One turn sends every row of this set to another row. A few are shown first. Where does it send the rows asked after them?
k_423: [ -3  -4  -5  16   1   5  -5   2  16  -6 -10   1  -4   9  -3   3   1  12
  -1  -3  -5   7 -10   5   0 -15   3  -8]
k_495: [  1   1  10  18  -3   1  -9   0   8  -1 -11   2  -9  13  -1  -5   1   5
  -5  -3 -16   1   5  -2   6  -8   0 -13]
k_729: [  2   1   3  -8   2  -6  -4 -25   1   3  -5   5   0  -4 -20  -3   5  11
   8  -9  -8   1 -18 -13  -3   6   3   2]
k_704: [ -4 -10  -8  -5   2   4   3  11   5  -4   5  -2  -8  -2  10  10  -8   6
   4  11 -15  -4  -7   1   3  -6   0  -5]
k_879: [ -8   0  -4  -5  -4   1   0   7   8   3 -13   0 -10   7   3   4 -16   7
  10   6 -18   0   5  -2   6 -11   0 -13]
k_710: [  3   3   8  -7  -2  -8  -4 -22   3   4  -1  10  -1  -1 -20  -4   6  11
   8  -8 -12   1 -14 -11  -6   6   0   4]
k_795: [  3   3   7  -7  -1  -8  -5 -25   0   4  -6   6  -2  -2 -20  -5   5  10
   8 -10 -11  -1 -13 -14  -3   7   1   1]
k_941: [ -3   0  -3  15  -3  -1 -12   5  -5   1  -4   3 -12  -1   4 -11 -11   5
 -11   2  -9   5  -5  -8  11  -4   1  -7]
k_531: [ -1  -9  -8  15   7   6  -9   0  -1  -6  -5  -7  -8  -3   4   0  -2   6
 -10   0  -2   2 -14  -5  10  -6   6  -9]
k_838: [  2   3   5  -8  -3  -9  -5 -21  -2   5   1  10  -2  -5 -18  -7   3  11
   6  -6 -11   1 -16 -13  -4   8   0   6]
k_53: [  4   0  -2   2  11   1   6   4  10   2  -5  -8  -5  11   8  14   2   3
  12   2  -8  -2   4 -10   9 -12   4 -11]
k_722: [ -1   8  -5   0   2  -5   2   9   6   9  -9  -1  -7  10   6   5 -11   5
  13   4 -10   5   8 -12  10 -12   2  -9]
k_208: [  3  -2  -8   0  13   1   3   6   1   2  -1 -10  -6   2  13  11  -3   1
   7   5  -4  -2  -2 -14  13  -8   5  -8]
k_57: [  4   2   8  -7   0  -8  -6 -24  -4   4  -1   6  -3  -4 -18  -6   5   8
   5  -8 -12  -2 -14 -15  -1  10   1   3]
k_331: [  1   1   4 -10  -2  -7  -8 -17  -4   5  -2   5   2  -7 -21  -1   2  10
   4  -7  -9   3 -20 -13  -6   7   1   4]
k_953: [  2   0   2  -8   1  -7  -5 -22  -2   3   0   7  -1  -7 -18  -4   3  11
   6  -7  -8   1 -20 -14  -3   8   2   5]
k_497: [  2   3   9  -9  -1  -6  -9 -21  -4   5  -8   3   1  -3 -23  -1   4   8
   6  -9 -12   1 -15 -15  -4   7   2   0]
k_226: [  4   0   6  -7   2  -6  -3 -24   3   1  -1   6   0  -3 -19  -1   9  11
   7  -9 -10  -1 -18 -11  -6   6   1   4]
k_496: [  1  -3   5  17  -2   0 -11   7  -1  -1   5   4 -11   3   6  -7  -1   4
 -12   3 -14   0  -3  -4   8  -2  -1  -4]
k_339: [  1   4  -6   0   6  -4   1   9  -3   8  -2  -4  -9   3  12   3 -11   1
   6   7  -8   1   4 -17  15  -7   3  -7]
k_48: [ -6  -3  -5  -5  -2   1  -3   8  -3   3  -7  -3 -13   0   9   1 -18   3
   3   9 -17  -4   3  -8  12  -5   0 -11]
k_356: [  4   1  10  -9  -1  -6  -9 -20  -6   5  -4   3   0  -4 -20  -1   5   6
   3  -8 -13  -1 -15 -15  -4   9   1   1]
k_800: [  4   5   4   2   4  -3   4   9   9   6  -1  -1  -7  14   9   8   0   2
  11   4 -15  -1  11 -10   8  -9   0  -8]
k_205: [ -1   3 -10   0   7  -1   6   9  12   3  -6  -3  -3   9   6  12  -6   8
  15   4  -5   5  -1  -7   6 -15   3  -6]
k_852: [  3   2  -2   1   4  -4   3  14   3   6   9   1  -8   6  13   6  -3   2
   6   9 -12  -1   4 -11   9  -6   0  -1]
k_711: [  4  -1   9  -9   0  -5  -7 -19   0   2  -1   4   3  -3 -21   2   9   9
   5  -8 -12   0 -17 -10  -8   7   1   3]
k_334: [  4  -1  10  -9   1  -5  -8 -19  -4   3   0   2   1  -5 -20   1   8   7
   3  -8 -12  -2 -17 -13  -5   9   1   3]
k_891: [ -3  -5   3  -3  -2   1   0  12   2   1   5   1 -12   3  11   4  -8   3
   3  11 -23  -7   5  -2   6  -3  -2  -7]
k_784: [ -4 -10  -8  -5   7   6   0   4  -2  -3  -5 -10 -11  -3  10   8 -10   2
   2   8 -12  -7  -4  -7  11  -5   4 -13]
k_972: [ -2  -9  -2  -3   7   8   3   1   9  -5 -11 -10  -8   6   6  13  -3   3
   8   4 -15  -8   1  -2   6  -9   3 -16]
k_566: [  3   2  10  -9  -4  -7  -7 -17   0   4  -2   7   2  -2 -22   0   6  10
   6  -7 -13   2 -16 -10  -9   6   0   4]
k_46: [  0  -6   0  17   6   7  -6  -4  11  -7 -15  -7  -6   9  -2   4   4   7
  -3  -6  -6   1  -6   0   5 -12   5 -15]
k_844: [ -2  -4   6  -2  -1   3   1   5   9   0  -7  -2 -11  11   6   7  -5   2
   8   5 -23  -7  10  -1   5  -8  -1 -14]
k_203: [  0 -10  -6  15   4   5  -6   6   5  -7   5   0  -6  -1   5   1   2   8
 -10   2  -5   3 -16   1   4  -7   2  -3]
k_555: [  1   2   7 -10  -4  -8  -8 -16  -3   5  -1   8   1  -5 -21  -2   3  10
   5  -6 -12   3 -17 -12  -7   7   0   6]
k_242: [ -7  -7 -10  -5   1   5   4   7  13  -3  -8  -3  -7   4   4  11 -10  10
  11   7 -13   0  -5   3   1 -13   2 -10]
k_463: [ -4   4   1  16  -7  -1  -9   4   8   1 -14   6  -9  10  -3  -8  -8  10
  -3  -2 -12   8   1  -1   5 -12   0 -10]
k_143: [  4  -1   6  -7   2  -6  -4 -23  -2   2   2   5  -1  -6 -17  -3   8   9
   5  -7 -10  -3 -18 -13  -3   9   2   4]
k_757: [  1   1   5 -10   0  -6  -8 -20  -3   4  -7   3   2  -5 -22   0   3  10
   6  -9  -9   3 -19 -13  -5   6   3   1]
k_459: [  1  -2 -11   0   8  -1   5  13   7   2   6  -2  -4   3  12  11  -4   6
   9   8  -5   2  -5  -8   7 -10   2  -1]

k_205 goes to k_208
k_57 goes to k_710
k_463 goes to k_46
And these:
k_757 goes to k_334
k_48 goes to k_844

